In the rows, zero is written as 128.
Each path is a new rotation, seen through one point. The rows after it are directions, each followed by how far the rotation turns it, in degrees per step (0 if it stays put).
Each turn is a multiple of 5 degrees from 10 to 175, or 0.
Each row of a path follows its step; steps can be skipped.

step 0: [133 137 127 119 126 118 125 121 128 132 134 131 124 130 132 132 134 124
 123 128 131 131 136 128 133 134 141 122 124 133 134]
step 1: [129 126 137 132 123 130 120 132 139 126 130 126 131 120 123 123 129 119
 123 133 126 134 131 118 124 126 135 135 131 136 130]
step 2: [128 127 122 132 135 118 130 120 128 134 138 124 130 131 133 136 129 122
 121 128 138 133 136 123 128 128 137 130 125 127 120]
step 3: [134 130 132 126 124 131 124 120 142 128 123 129 134 116 132 134 139 130
 129 130 126 133 131 125 127 133 136 131 129 133 137]
step 4: [133 129 120 132 135 118 119 125 128 136 130 124 137 126 120 129 123 122
 118 132 125 130 127 120 132 123 135 130 132 128 124]
step 5: [127 131 133 131 131 120 127 118 130 129 126 126 122 121 131 136 137 124
 127 118 129 134 127 130 134 133 134 136 120 136 135]
step 6: [140 133 127 135 130 128 124 138 128 127 133 125 141 128 128 129 132 126
 125 134 120 128 135 123 131 125 139 131 128 134 135]
step 7: [117 120 127 135 130 119 127 118 127 130 128 126 122 119 126 132 128 123
 121 128 129 130 139 129 135 126 137 129 134 135 131]
step 8: [140 136 138 122 130 125 130 127 128 134 127 124 129 130 132 124 136 124
 125 132 126 132 134 121 130 139 138 131 127 132 134]
[128 128 131 130 130 128 128 130 129 126 130 128 128 131 127 126 128 125
 127 125 130 130 124 128 126 128 128 131 123 129 128]
95

step 0: [127 135 128 119 118 129 131 132 130 130 132 132 132 139 122 125 132 129
 123 137 131 129 120 129 132 122 123 135 127 128 128]
step 1: [122 139 125 125 127 115 130 132 134 133 129 125 117 123 127 126 131 126
 129 131 132 136 130 122 134 128 124 124 125 131 126]
step 2: [123 129 137 130 127 123 137 136 130 121 135 126 126 126 126 131 130 137
 128 122 132 125 124 119 128 128 129 135 126 126 139]
step 3: [128 135 134 124 134 121 121 136 126 134 131 133 136 132 123 130 126 130
 123 141 127 130 121 125 130 123 128 131 126 125 131]
step 4: [123 135 124 124 120 124 126 133 129 129 136 125 119 127 120 126 121 131
 119 126 131 131 122 124 135 126 129 120 132 128 124]
step 5: [119 133 136 125 134 124 133 124 132 130 130 125 124 122 127 129 127 142
 131 128 133 135 125 125 127 132 130 132 135 121 133]
step 6: [127 138 126 131 130 126 125 135 124 121 127 132 133 131 127 136 120 137
 134 135 129 121 118 124 130 125 130 131 132 131 130]
step 7: [128 125 126 126 127 123 118 133 133 133 132 124 134 123 126 129 118 128
 126 130 137 132 127 123 139 131 132 121 132 124 127]
step 8: [121 129 136 119 131 127 133 125 126 122 134 128 128 123 120 121 125 132
 133 124 130 126 124 131 129 130 131 122 142 127 131]
[127 131 128 130 129 132 131 128 126 128 127 131 130 129 127 128 130 126
 128 130 127 127 128 127 126 128 129 130 132 124 132]
120
[134 128 128 131 131 128 127 128 129 131 128 127 126 131 126 126 130 127
 128 125 127 128 125 128 127 131 128 130 130 130 127]
0
[129 123 127 128 124 129 128 127 127 130 130 127 127 126 130 128 128 131
 126 128 127 128 130 127 132 130 128 131 130 127 133]
135

step 0: [122 123 126 130 126 128 123 121 125 137 130 138 135 121 131 121 121 126
 127 129 137 127 126 122 124 126 128 117 126 120 125]
step 1: [132 134 121 118 117 133 133 122 123 133 126 128 136 127 129 129 128 133
 130 118 130 119 130 130 129 139 129 127 127 119 129]
step 2: [135 133 127 116 123 122 124 131 126 131 138 131 128 134 125 135 126 137
 131 137 129 123 137 128 128 120 137 128 125 125 132]
step 3: [127 131 128 130 121 135 115 126 126 121 124 131 128 130 139 128 126 132
 129 134 118 122 132 120 128 126 136 125 126 136 123]
step 4: [128 125 126 131 122 126 134 130 132 129 122 132 140 126 131 138 119 124
 127 122 114 131 129 126 121 127 130 133 126 137 133]
step 5: [134 131 126 130 131 117 130 136 123 136 128 139 128 126 139 121 131 123
 130 123 127 137 137 122 128 123 124 131 125 129 129]
step 6: [124 126 124 126 134 128 125 137 114 130 120 120 129 125 132 124 122 131
 123 120 127 127 132 126 142 129 131 133 134 126 124]
step 7: [133 126 122 129 135 124 126 135 129 119 135 126 137 137 123 126 135 132
 124 123 129 127 125 135 130 128 138 139 132 133 127]
step 8: [126 127 123 130 130 121 122 125 127 113 131 128 126 123 127 125 130 124
 134 130 129 127 125 129 128 111 123 127 137 135 127]
[129 128 124 126 127 126 129 126 126 127 130 127 127 126 128 127 131 130
 127 126 130 126 125 131 129 127 133 125 131 127 129]
60

step 0: [123 120 125 125 126 129 133 118 127 125 132 135 131 128 132 130 130 135
 127 122 125 131 132 115 134 126 127 133 129 129 129]
step 1: [129 128 128 128 117 127 135 120 123 123 125 122 134 127 126 125 129 130
 129 127 125 128 125 123 130 130 128 113 127 132 133]
step 2: [133 130 123 124 131 127 132 123 132 129 121 126 130 123 133 128 129 123
 141 130 123 126 129 133 122 125 129 121 132 120 135]
step 3: [124 123 132 130 128 124 134 131 138 139 132 132 128 126 128 122 124 130
 132 127 122 126 132 136 130 120 133 127 126 127 126]
step 4: [127 126 130 128 127 132 133 130 131 137 127 130 122 124 127 121 129 139
 124 129 140 132 119 131 124 128 125 127 124 130 131]
step 5: [127 124 129 131 129 128 131 132 123 127 123 121 125 128 141 131 124 130
 129 127 131 129 131 128 116 136 125 132 119 126 126]
step 6: [125 126 133 136 127 139 130 121 120 131 130 129 129 127 133 131 125 128
 124 118 123 124 134 120 126 125 128 135 130 122 129]
step 7: [125 132 120 131 125 132 134 119 129 127 124 129 134 132 121 123 129 133
 124 131 123 126 127 115 124 125 133 125 125 131 129]
step 8: [130 131 124 130 130 124 135 125 132 123 121 128 134 118 130 125 123 123
 132 136 122 126 124 126 132 133 120 126 128 128 136]
[126 129 130 132 129 130 130 132 127 128 125 130 129 129 128 127 130 128
 125 128 128 128 127 126 124 130 128 132 130 127 125]
45

step 0: [121 127 126 128 123 129 134 124 126 128 116 130 133 125 138 113 123 126
 129 123 130 127 130 127 134 130 126 121 122 131 136]
step 1: [129 127 128 125 126 124 127 134 138 132 119 133 136 134 129 120 128 122
 119 125 128 128 138 120 130 120 120 134 123 127 128]
step 2: [127 129 125 134 134 140 126 129 126 132 122 130 135 122 126 132 121 118
 125 125 130 135 128 127 129 125 115 127 119 132 120]
step 3: [129 138 130 130 135 128 133 132 139 136 122 128 133 124 129 120 121 121
 130 121 122 134 124 133 132 137 127 126 131 124 123]
step 4: [124 134 130 120 125 124 117 132 131 129 119 137 123 131 126 123 114 128
 128 130 127 126 128 136 124 129 122 131 129 126 119]
step 5: [123 132 132 140 124 126 130 127 126 126 122 131 130 136 127 120 120 120
 130 133 132 125 122 136 123 126 123 119 122 132 131]
step 6: [127 129 127 140 128 120 129 126 131 135 129 133 127 141 118 119 127 123
 125 121 122 130 133 126 131 122 126 127 133 124 123]
step 7: [124 128 121 130 130 132 128 118 116 134 128 134 121 126 124 124 121 127
 130 129 124 135 136 131 133 127 118 124 122 122 121]
step 8: [129 137 120 127 126 129 136 119 138 132 126 131 131 131 131 118 130 124
 134 135 128 132 131 136 134 129 128 126 121 120 131]
[126 130 130 127 131 129 125 132 130 128 129 130 130 127 128 130 127 127
 129 128 128 127 124 132 124 130 130 128 130 127 127]
55

step 0: [131 123 125 139 134 129 125 137 129 127 119 125 116 131 127 134 127 127
 122 135 135 124 132 132 129 133 128 133 123 134 128]
step 1: [125 129 131 121 124 120 128 129 133 119 132 124 130 126 124 130 129 122
 119 131 129 128 132 139 126 124 126 119 142 124 128]
step 2: [129 137 124 128 127 129 123 131 132 130 121 130 131 141 135 121 124 126
 128 131 132 127 134 130 126 142 124 125 122 129 128]
step 3: [129 133 132 133 136 123 125 124 129 125 122 129 126 125 121 127 143 131
 126 123 136 128 133 133 121 126 132 131 139 127 129]
step 4: [135 131 119 129 118 125 129 123 126 128 122 125 130 135 128 129 126 114
 131 128 127 136 130 130 126 122 121 122 126 134 133]
step 5: [138 129 136 132 131 129 131 133 133 131 122 131 130 121 139 128 131 125
 128 132 137 120 133 131 130 128 130 134 133 135 122]
step 6: [130 120 121 132 124 128 125 126 129 118 125 129 119 131 123 137 128 121
 116 121 129 126 130 136 121 127 127 125 125 126 125]
step 7: [125 134 130 134 129 121 128 140 131 131 127 121 133 132 129 127 116 122
 125 136 136 128 131 131 131 130 124 127 138 129 128]
step 8: [125 135 128 120 129 131 129 127 133 120 128 137 130 132 128 123 139 125
 118 125 131 125 137 128 119 134 130 124 127 128 121]
[129 127 128 127 130 126 127 126 127 130 126 128 129 123 128 126 126 129
 124 131 126 129 124 125 127 128 129 126 126 127 126]
0
[128 128 129 130 129 129 128 130 127 127 131 126 130 131 126 124 128 129
 127 126 130 130 127 128 126 132 127 125 130 125 126]
65

step 0: [127 133 129 126 127 125 135 123 133 141 124 117 131 125 122 134 134 121
 124 131 126 121 130 130 124 129 129 128 140 129 134]
step 1: [117 126 126 139 123 132 135 129 129 124 135 130 130 126 136 131 119 123
 133 135 128 128 117 127 128 124 136 130 125 124 129]
step 2: [129 123 124 124 134 131 124 126 118 130 118 124 129 130 133 129 123 133
 118 127 127 118 119 122 129 135 120 134 129 129 130]
step 3: [126 130 119 126 130 128 118 129 130 119 129 127 119 114 127 133 128 136
 128 128 128 136 125 135 130 128 132 121 122 129 125]
step 4: [138 130 120 133 120 126 125 115 128 133 123 135 125 133 122 125 132 130
 127 130 120 126 134 128 136 127 126 133 135 128 126]
step 5: [123 133 127 134 137 126 134 121 131 127 139 125 134 129 130 134 134 126
 127 126 134 141 127 133 126 120 121 126 132 127 128]
step 6: [134 124 132 127 118 121 143 130 129 128 127 124 127 124 128 130 125 127
 123 122 123 124 121 118 123 128 129 133 135 122 127]
step 7: [119 131 127 127 133 145 126 132 130 134 130 118 124 124 124 128 128 122
 123 132 132 125 118 132 131 126 134 128 129 124 130]
step 8: [128 117 124 131 128 124 126 117 116 125 125 132 124 126 133 125 124 132
 133 135 129 125 120 125 128 135 138 130 126 129 122]
[128 132 132 126 126 126 129 129 129 129 129 127 131 128 131 127 128 126
 129 129 130 127 123 127 129 126 128 128 130 125 130]
65
[128 127 125 128 127 125 130 129 133 127 130 128 129 130 128 125 132 131
 127 128 129 129 130 128 132 128 126 126 131 128 127]
60
